One vector is turned by the same rotation once a step. Each row is the vector after some number of steps, and that number follows the row.
The counts run from 0 to 225.
[-28   5 -12 -13   9 -10  13   6  20  10  41 -25   4  -8  -1  -6   5  -2
 -11  23   4 -16 -14  -4  -9  19 -15   3 -16 -18  -5   7  -5 -47  73  14
  13   2 -36 -18  12   4  10   2 -46  -4 -10  12 -18 -19   4  -7  -3   7
 -29 -21 -43 -16   6]	35
[ -5  12 -18 -27  19 -22 -16  26   2   3  34   6 -21  -9  -4  15 -26 -23
 -14  44  20  -8  -8 -37 -18   0 -37   5 -34 -27 -22  30   9 -12  25  33
 -11  14 -34   4  13  16   6 -15 -16   7   6   1 -33   5   5 -13  22  28
 -18  -7  18   6 -16]	78
[ -2  14 -38 -41  -1 -19 -10  -4  41  22  43 -14 -25 -24 -18 -21  10   7
 -26   6  23 -13  -5 -15  21  -1 -43 -33 -16 -44  -2  27  24 -26  14  23
  13   2  -6  -3  24  19   9 -19 -14 -38  -1  11 -31  21 -12   7  14   5
 -12 -13  12 -15  -4]	16
[-19   9 -16 -18  28  -5   6  22  19   0  38  -2  13 -14  -2  18   1  -6
   9  57  18 -20  -1   1  -7   9 -14  -8 -29 -35 -17  12  -6   1  37   8
 -13   6 -39 -35  -9  -2  18  -8 -48 -42  13  -5 -12 -14  11  -9  20  -1
 -28 -30  -8   0  10]	183
[-13   8 -16 -12  10 -29 -24  16  -6  12  30 -14 -18  18   5 -14   7  -8
 -19  21  19 -21  12 -30  -1  21 -31 -11 -25 -36  -7  57   9  14  31  -5
  13  -4 -11  -9  -1   9  14  -5 -15 -15  17   8 -52  23 -17  -5   2  39
 -25   7   6   3  14]	136
[ -6  32 -27  -9 -12  -9  20   1   7  22  28  -9  -5  11  12 -29  25  20
 -14   7  21 -12  -6 -14  11  36 -40  -3 -22 -37  -3  38   2 -30  33  10
   1  -3 -26  12  -2   2 -14  -7 -30 -39  17  26 -25  14  28  35  20  17
  -9 -13 -14 -21 -12]	5
[ 30 -10 -17 -25 -10 -11 -35 -15  23  29  40  -8 -23 -17   3 -36  33   0
 -32   6  36 -10  22 -18   2   0 -39 -24 -30 -39 -11   9  31  19  13  13
   8 -13 -20   5  13 -13 -26  -4  -9 -25  16  21  -5  30   8  10  17  11
 -18 -24  -5  -4   9]	218
[-14   3  22 -17   9 -28  -1  -5  10  21  43  -1 -31  -6  27  -5   5   6
 -46  14  32 -11  12 -18 -10  28 -35 -12 -19 -42 -13   6 -16  -2  13   7
   7 -14 -24  25  16 -14 -25  -9 -24 -14  27  14 -18  28  15  27  12   2
  -3  17  39 -14   4]	60
[  3  20   0 -18  16 -33   3   5  12  21  25 -40 -32 -14   9 -24  29   3
 -53  17  30 -17   6 -17 -10   3 -21  -4 -19 -30  -9  -9  -3  -6  50   0
  11 -21 -55  -2  18 -27 -30  16 -19   0   8  10  -8  -2  13 -10   1  12
 -28   5 -15 -14  15]	206
[ -5 -11   8   3  11   3 -34  15  20  -7  48  -9  10  -5  12   0 -11  -4
 -26  45  -6 -14  12 -18 -22  25  -9  -1 -21 -22 -19 -10  -9  28  45  22
 -10   7 -30 -20  -2  -6  -4   9 -52 -34   5  22  -6   8   4 -12  15 -27
 -37 -23 -12  -8  17]	40
[-16 -20 -14 -20  28   3 -24  22 -20   5  22 -15  24 -29  10 -13   8 -32
 -15  28  13 -17  -5  -1 -32  13 -25 -10 -32 -22 -37   5   8 -11  47  -3
   6   2 -38 -18  13  11   7   0 -39 -14   2  22   6  14  30 -12  -5 -18
 -37 -31 -30  -5   0]	199
[  6   4 -15  -6 -13  -8 -18  26  39  -1  33  18 -12 -14  -1  12 -13   4
 -30  43  21  -6  -1 -20  10  19 -27 -13 -42 -28 -22   3   3   2  21  47
 -25  17 -31 -27   5   5  -6 -12 -33 -44 -14  16 -19  19  17   5  25 -26
 -12  -9  26  -3  -8]	12
[ 14   8 -42 -28   0   5 -21  -8  25  12  50 -29  -4 -29   4 -49  21  13
 -22   9  22 -21   1  -8  -3  -1 -26  -8 -15 -37  -1  -5  24   4  17   6
   2 -17 -24 -21  13   7 -26   3 -15 -43   8  16  -5   1 -10  -8  19  -4
 -41 -23 -32 -17   5]	102
[-21  25 -23 -25  32 -16 -15   7 -18  -2  35 -42  -9  -4  15  -5   3 -18
 -17  31   2 -21  -1  -6 -16  10 -23  -2 -14 -31 -24  34   9   3  31 -15
   1  -9 -37 -13   6  11  -6   3 -15  -2  15 -11 -33 -16  -4 -28  11   9
 -36  10 -26  -7  24]	195
[  6   0 -24 -32  -1  -4 -17  -9  25  12  46 -39  -1 -24   1 -60  14  17
 -33   7  25 -19  -4 -15 -11  13 -27 -20  -1 -30  -4   6  20   9  -2   8
   2  -5 -12   1  10  17 -14  -6  -6 -50  16  13 -10  10 -17  -5  13  13
 -18 -29 -15 -19   0]	103
[ -7   1  -7 -14   6   4  27  11   9  14  41  -6   8 -20  -3 -12  -9  -1
 -12  42 -11  -9   1 -26 -31  -4  -9   2 -10 -19 -26  12   3 -14  34  36
 -12  25 -54  -9  16  -1   0   2 -32 -16  10  23  -4  -3  23 -13  18   8
 -22 -53 -21 -22 -20]	95
[-16 -30 -13 -12  13  -2   4  16  22   5  17  18   1 -50  20   5  11   7
 -13  44  31  -5  15  -6 -23  -6 -16 -20 -38 -24 -19  -2   3  -8  19 -12
 -10   9 -46  -6  22   1 -10 -13 -22 -31   9   0 -14   9  23  10  14 -19
 -40 -35  23 -13 -19]	172
[-16  21   2  -8  -3 -42   0  -3 -10   3  44 -14 -19  -1  10 -16   3  15
 -29  18  11  -2  18 -24 -15  28 -41 -19 -21 -28 -20  53  27 -10   9  16
 -23   3 -18  19  13  10 -33 -28 -10  -4  17  -5 -38  30  13   8   6  28
  -2   7   5   8  -6]	224
[ -8   2 -13   5 -10 -10  17   3  23  25  26 -13  -8  -3  -2 -22  24   5
   9  25  32 -12   9 -20 -13  25 -12  18 -29 -33  17  24  10 -14  56   1
  16  -9 -33   1  -7  -4  -3   8 -44 -11   4  19 -15   1 -10  -2   1  29
 -30 -39 -38  -1  -3]	151
[-44 -21  -9 -22   9 -23   7   6  -3  30  43   3   7   2   6 -13   4  -1
  -9  29  25  -8 -25  -8  -3  24 -16   2 -26 -51 -20  -6 -15 -26  26  33
  -3   1 -37 -25   5 -21   6 -15 -37 -18  17  14  -9  16  18  32   4   8
   1 -29 -19 -20  -9]	122
[  6   5   8   6 -18 -11 -13  -9  55   5  38 -12 -43 -20  11 -22  15   6
 -32   8   9   5  25 -23  -1  15 -27 -23 -20  -7 -10  38  37  10   8  19
  -9   5 -28  17   8  17 -30   2 -38 -37   4  12 -22  22  -3 -11   7  -8
 -10 -20  -1  -5  14]	158
[-27   4 -19  -7  21 -10   8  19  19  -6  35 -13 -14 -14  12   6  16  -6
  10  47  17 -15   9   4  -2  11 -12 -10 -21 -33 -22  28   8  12  17  -2
  -8   4 -49 -39 -20 -10   1   7 -43 -59  35   3 -17 -12   6 -10  23 -15
 -21 -22 -11  -3  24]	184
[-15  -8 -16 -28  16 -22  -9   7  12  37  46  -8 -43 -18  -7  -7   8 -16
  -9  22  31  -7  -1 -27 -21   7 -41  -8  -9 -32 -12  41  21  10  -2  24
  10   1 -22  12  15  10   9  -6  -8 -27  33   9 -37  18 -13  -7  20  33
   2 -25  18  -2  -5]	76
[-29  17   5 -14  15 -21  14   7   3  23  52 -37 -29   6   6 -17  -3   2
 -40  11   0  -7 -28 -12   0  28 -33 -10  -1 -23  -4  18 -12 -33  31  21
  26   9 -28  11  24  12   0   5 -31 -30   7  31 -29  10  10   5   6  -5
  -2   3  -1 -37   9]	33
[-11  -7   6  -7  -3  -1 -16  -2  13   4  37 -15   3 -19  10 -20  25   1
 -23   3  28  -5  24   7 -10  29 -35 -42 -41 -18 -24  32  32  -6  31 -33
  -1   1 -11  20   6  17 -25 -24 -32 -20  12   9  -9  30  22  16 -25   0
 -28 -17 -18   0  22]	54
[ 11   0  -2  -9  11  -5  21  31   2   1  32 -25 -13 -25  10 -19   3  -3
 -42  19  34 -14 -11 -29 -17  40 -48   2 -11 -15   1   4 -11   8  26  13
   9  -4 -23  19  12  36  13  10 -30 -35   5  33 -12  14  13 -12   8  -7
  -5  -7  34  -6 -15]	88
[ -1  -7  15   3 -14 -19 -33  -2  39   7  43 -30 -34 -21  13 -35  21  11
 -31  27  17  -3  21 -22 -12  16 -18 -22 -19 -21  -4   2  16  24  31   8
   2  -9 -31 -23  -4  -2 -23  12 -34 -34   5  13 -14  12 -17 -21   2 -15
 -29  -6 -26  -4  34]	42
[ 13   6 -14 -12  22   6  11  26  -6   7  22 -29 -14 -25  26 -15  17   7
 -40  25  29 -26  10 -20 -16  17 -45 -14   9 -32  -6  18   5  25  23 -15
  22  -2 -29  20  12  25   8  12 -17 -45  21  32 -15  15  10 -13  10 -11
 -19 -16  31  -1  -6]	87
[-11   6   3 -18   1 -26  21 -14  14  20  29   5   3   3 -10  28   6  -7
 -14  29   9 -27   7  -1   5  19 -40 -29 -18 -28 -22  34  15 -21  48  22
 -11  14 -25  12   6  -5  -2 -20 -53 -15  24  12 -14  17  32  15  -2  20
  -9 -40   6  12   1]	66
[-40  -1   0 -19  13 -18  17   6  14  12  54 -34 -10  -2   3 -10 -13  -2
 -26  28  10 -11 -29 -13 -10  31 -21   6  -7 -24  -4   9  -1 -42  56  25
  13   6 -31  -2  19  18   3   3 -47 -18  -7  18 -14   1   6   5 -14  -5
  -8 -12 -32 -24   8]	34
[-26   8  -7 -16   8 -29  27 -30  10  36  31  -7 -30  -6  13   0  30  -1
  -2  13  27  -4  13   0 -14   3 -23  -6 -19 -48 -10  29  19 -27  28   0
  10  -5 -48   4  11 -22 -26  -2 -29 -20  36   3 -19   2  13  13  16  23
  -6 -26 -23 -16  -5]	64
[-12   0 -14   0  -4 -19  18  17  31   7  24   4 -17 -10   7  -4  25  21
  -8  33  15 -12  23 -13   2  17 -19 -24 -10 -32 -11  44  11  18   2  16
 -17  15 -38 -19 -10 -10  -5  -6 -30 -68  32   8 -23  23   9   7  20   7
  -6 -30  15  -5  -9]	10
[-21  10  -7 -19  11 -33  16   1   9   9  40 -34 -17   0  26 -26  34  24
 -37  14  40 -13  -6  -4   0  38 -25 -13  -5 -58   5  -4   3  -5  26  -7
  -6 -18 -23 -17  -1 -18 -20  -9 -16 -42  19   7 -26   3  -7  14   1  16
  -8  10 -11  -5  10]	119
[ -1  17 -24 -14   5   5  -5  24 -10   4  16 -19 -19  -9  -2  -6   3 -21
 -17  10   4 -21  -6 -10  -5  16 -58 -28 -35  -2 -30  59  35 -23  33   9
  -4  20 -28  21   8  42   1 -11 -28 -20  -1  13 -15  27  34   1   6  -5
 -17 -10  -1  -2  -6]	82
[ -3  -1 -10 -19   9 -19 -30 -22  30  16  51 -19  -3 -22  -3 -20   7  -6
 -27  33  15 -13  23 -24 -21  -7  -1 -17 -20 -30  -3   4   5  -1  34  -2
  15  -5 -33  -1  24  -4 -14 -19 -18   9  18 -13 -30  -3 -15 -20  -2  33
 -48 -22 -15 -11  21]	47
[-27   6   6 -14  13 -14 -15  17 -22  -1  52 -39   1  -5   0 -20   0 -21
 -28   7   2 -25 -16   3 -15  43 -43 -23 -14 -10 -28  45  24 -13  29   3
  -5  10 -18   9   4  36   1  -8 -22 -21  14  17 -20  24  19  -3 -16  12
 -11  -3 -27  -2  21]	197
[  8 -15  14  -6  25  -7 -15  23  -6  10  34 -24  -8 -15  10 -10  -4  -4
 -60  32  22 -23  11 -20 -16  17 -32 -16  -6 -22 -31  -4 -21  14  37   7
   9   0 -30  11  21  -5  -2   7 -19 -22  13  35  -4  33  23  -5   1 -22
 -14  -3  24  -8   4]	203
[ -4  -3 -18 -24  23  -8 -24   9   6   1  51  -9  21 -19  -5 -40 -18   9
 -26  43  20 -17   1 -29 -31   8  -9  -2 -27 -35 -11  -7 -15  -1  13  22
 -17  -7 -30 -17  15   2 -10 -14  -1  -6   7   0 -23  -5  -8   9  33  23
 -34 -19  -7 -21  -4]	106
[-35   4 -15 -11   5  -6 -15  37   0  -8  37  -3  10  -9   7   2 -13 -10
 -18  27  18 -12 -24 -13  -8  40 -39  -9 -50 -13 -20  32   9 -15  26  22
 -13  18 -21 -20  -3  35   9 -13 -36 -26 -22   6 -29  21   5   5   2  -8
 -21  -1 -11  -5  -1]	23
